[[130 114 136 138 124 117 132 135 124 154 122 147 116]
 [126 126 126 121 125 137 129 119 138 138 121 146 129]
 [129 113 130 138 118 140 134 127 138 115 125 117 118]
 [132 120 130 132 123 118 135 137 134 136 129 140 125]
 [128 133 129 112 142 122 120 128 139 118 130 122 150]
 [126 131 127 112 120 123 141 123 115 153 118 157 121]
 [123 122 129 131 120 123 116 138 126 127 144 122 118]
 [133 131 126 123 135 123 131 139 119 134 130 130 133]
 [128 129 133 140 141 129 127 124 134 134 130 122 139]
 [135 117 133 134 116 127 108 136 140 127 131 120 120]
 [126 117 133 139 113 126 126 140 122 133 122 130 116]] value 116

[[139 140 134 118 120 127 128 118 136 118 109 128 110]
 [157 132 137 115 129 130 128 138 124 149 146 132 143]
 [144 128 127 127 130 116 118 136 132 133 134 125 125]
 [142 123 114 114 132 126 130 122 130 133 122 124 127]
 [112 124 126 128 115 135 127 132 131 116 106 125 125]] value 125

[[131 122 131 125 126 130 136 137 131 106 122]
 [120 136 112 140 121 130 130 146 134 125 125]
 [130 126 130 127 129 124 129 127 121 126 126]
 [141 126 129 131 132 121 125 142 126 133 135]
 [126 124 131 129 125 131 128 126 126 125 131]
 [121 131 121 135 123 131 135 137 137 123 131]
 [136 128 131 133 134 121 124 144 131 130 136]
 [136 132 119 119 128 133 129 135 134 128 126]
 [123 143 129 125 131 122 140 136 126 127 131]
 [134 125 133 123 127 119 125 123 116 125 124]
 [113 122 135 134 123 121 131 129 124 128 122]
 [134 118 118 138 120 128 122 127 126 121 121]] value 121

[[148 132 134 152 113 126 125 112 134]
 [131 138 132 134 126 115 117 120 133]
 [134 137 118 131 133 109 122 123 135]
 [107 122 128 119 128 146 134 138 122]
 [137 137 117 131 136 116 113 129 141]
 [110 119 147 114 124 143 135 138 114]
 [146 134 114 131 140 115 115 129 141]
 [128 128 141 136 120 141 120 124 128]
 [122 121 142 132 117 144 137 122 118]
 [142 136 132 130 132 111 115 124 135]
 [118 131 118 113 140 111 132 134 126]
 [119 121 147 130 112 141 142 124 114]] value 114

[[127 126 123 110 126 126 131 127 126 129 131 112 120 125 107]
 [129 118 125 126 110 130 129 113 128 146 126 138 134 146 115]
 [118 139 142 151 131 132 134 133 127 130 132 146 135 130 154]
 [137 131 130 146 123 116 116 126 134 131 141 147 139 138 156]
 [114 139 141 148 132 124 125 128 112 144 126 149 135 141 140]
 [134 137 127 138 131 129 127 136 138 113 133 132 135 117 147]
 [114 118 130 127 119 143 135 112 130 143 121 136 131 139 117]
 [134 122 117 117 130 123 125 125 124 124 127 119 117 125 113]
 [131 114 118 104 114 135 133 121 136 130 127 109 124 128  99]
 [132 132 127 113 129 123 131 131 122 130 121 114 127 129 109]
 [141 128 120 128 119 129 133 134 152 114 144 126 129 119 142]
 [140 116 120 116 108 131 129 118 147 138 133 126 129 136 117]] value 117

[[127 119 122 122 141 132 128 139 137 116 128 139 121 134 134 140]
 [116 103 116 130 120 119 135 124 145 135 133 128 140 131 139 122]
 [109 113 124 138 123 118 132 115 136 145 141 134 141 117 138 131]
 [125 130 134 132 114 124 142 132 113 130 130 121 134 114 130 121]
 [126 116 111 115 120 138 146 133 135 124 140 131 122 138 132 118]] value 118
---
[[137 134 131 132 132 126 133 131 132 131 128 143 130 144 137 136]
 [136 137 139 131 127 128 129 129 131 132 131 135 137 131 131 129]
 [142 139 133 127 128 131 127 131 132 128 128 139 129 139 130 127]
 [151 132 141 131 134 138 129 140 131 127 128 138 131 135 128 133]
 [135 132 134 132 128 134 129 133 136 129 127 133 140 129 128 137]
 [137 134 133 127 133 127 129 131 133 133 129 133 129 130 129 136]
 [137 128 131 128 129 126 128 130 132 134 127 137 130 141 128 131]
 [142 144 141 132 136 136 128 131 142 131 128 144 132 130 133 128]
 [141 134 141 127 131 131 128 130 138 128 127 138 129 132 131 133]
 [145 130 136 131 129 134 128 133 140 128 133 143 130 139 128 127]] ans = 127

[[119 115 125 128 131 106]
 [129 123 140 125 122 123]
 [129 121 148 131 130 130]
 [121 122 109 123 123 129]
 [109 117 123 117 112 130]
 [124 127 102 133 130 150]
 [143 150 118 134 129 152]
 [106 155 135 114 117 156]] ans = 130

[[128 135 150 139 129 146 124 135 147 130 133 126 127 107]
 [129 124 141 135 128 140 129 138 126 130 124 123 122 130]
 [135 125 134 130 123 139 128 130 150 120 129 132 112 102]
 [127 138 117 125 128 123 125 113 140 124 136 139 136 114]
 [129 137 120 125 127 125 124 113 147 122 137 140 131 106]
 [128 126 143 137 129 142 128 138 130 131 126 123 125 126]
 [124 138 136 135 130 139 124 126 138 131 135 130 137 117]
 [128 135 126 127 128 126 126 117 140 126 134 136 131 114]
 [132 127 127 126 125 128 128 121 144 121 131 135 121 108]
 [125 141 133 135 129 138 123 114 152 130 142 139 140 100]] ans = 102

[[134 123 130 125 133 134 127 120 135 132 118 117]
 [137 118 133 133 142 124 119 132 131 129 122 118]
 [118 128 125 126 121 127 135 141 118 131 128 136]
 [137 136 121 140 134 110 133 110 119 131 122 141]
 [144 118 146 135 129 138 138 129 148 112 147 122]
 [128 122 126 126 123 128 132 133 125 127 126 127]
 [126 148 131 121 122 122 144 130 118 134 128 147]
 [125 112 129 144 139 124 124 140 117 128 114 102]] ans = 136

[[133 128 141 128 138 140 133 128 129 138 130 134 125 128]
 [129 129 136 128 132 135 128 129 128 130 129 128 128 130]
 [129 128 140 128 133 131 132 128 128 135 128 128 133 134]
 [139 134 147 135 145 151 140 128 128 144 137 142 125 128]
 [128 128 128 128 129 128 132 138 132 127 128 128 138 142]
 [134 129 142 129 139 142 136 128 128 139 132 135 127 128]
 [128 128 128 128 128 128 130 135 129 127 128 128 134 138]
 [128 132 129 128 128 130 129 133 128 129 129 128 128 133]
 [128 128 135 128 128 128 129 138 134 128 128 128 146 150]] ans = 134

[[121 127 122 127 130 118 127 128 126 124 130 130 125 116 142 139]
 [132 127 134 132 129 120 131 127 127 136 129 125 129 133 134 127]
 [131 127 121 130 129 136 124 130 127 125 129 134 125 116 116 138]
 [117 129 128 128 128 132 123 132 130 128 129 134 128 132 124 132]
 [122 135 122 126 130 120 119 127 131 129 129 139 127 121 133 134]
 [137 129 120 130 127 121 122 128 127 124 129 138 128 128 137 126]
 [132 126 125 127 127 128 127 125 130 127 128 126 126 140 123 116]
 [106 130 120 128 125 122 118 134 129 129 126 136 128 119 127 136]
 [115 127 126 124 131 133 123 130 126 128 131 118 125 135 130 121]
 [121 121 149 128 127 129 145 125 127 140 126 107 127 120 125 131]
 [117 124 131 133 128 129 132 136 129 132 130 117 129 111 120 143]
 [136 125 143 126 128 118 144 131 130 131 127 112 129 127 132 135]] ans = 138

[[126 113 124 134 117 139]
 [134 136 153 136 128 113]
 [136 109 132 121 123 133]
 [126 113 131 148 121 139]
 [121 137 118 139 140 133]] ans = 133

[[154 128 131 127 128 132 131 119 127 125 127 129 129 153 130 104]
 [131 127 126 131 128 125 126 129 128 133 128 125 128 126 122 126]
 [127 135 105 128 128 128 107 128 128 118 129 153 127 129 130 127]
 [130 130 129 128 129 106 130 127 128 130 128 129 128 128 152 131]
 [142 127 128 129 129 127 134 126 127 125 128 130 128 117 128 137]] ans = 127
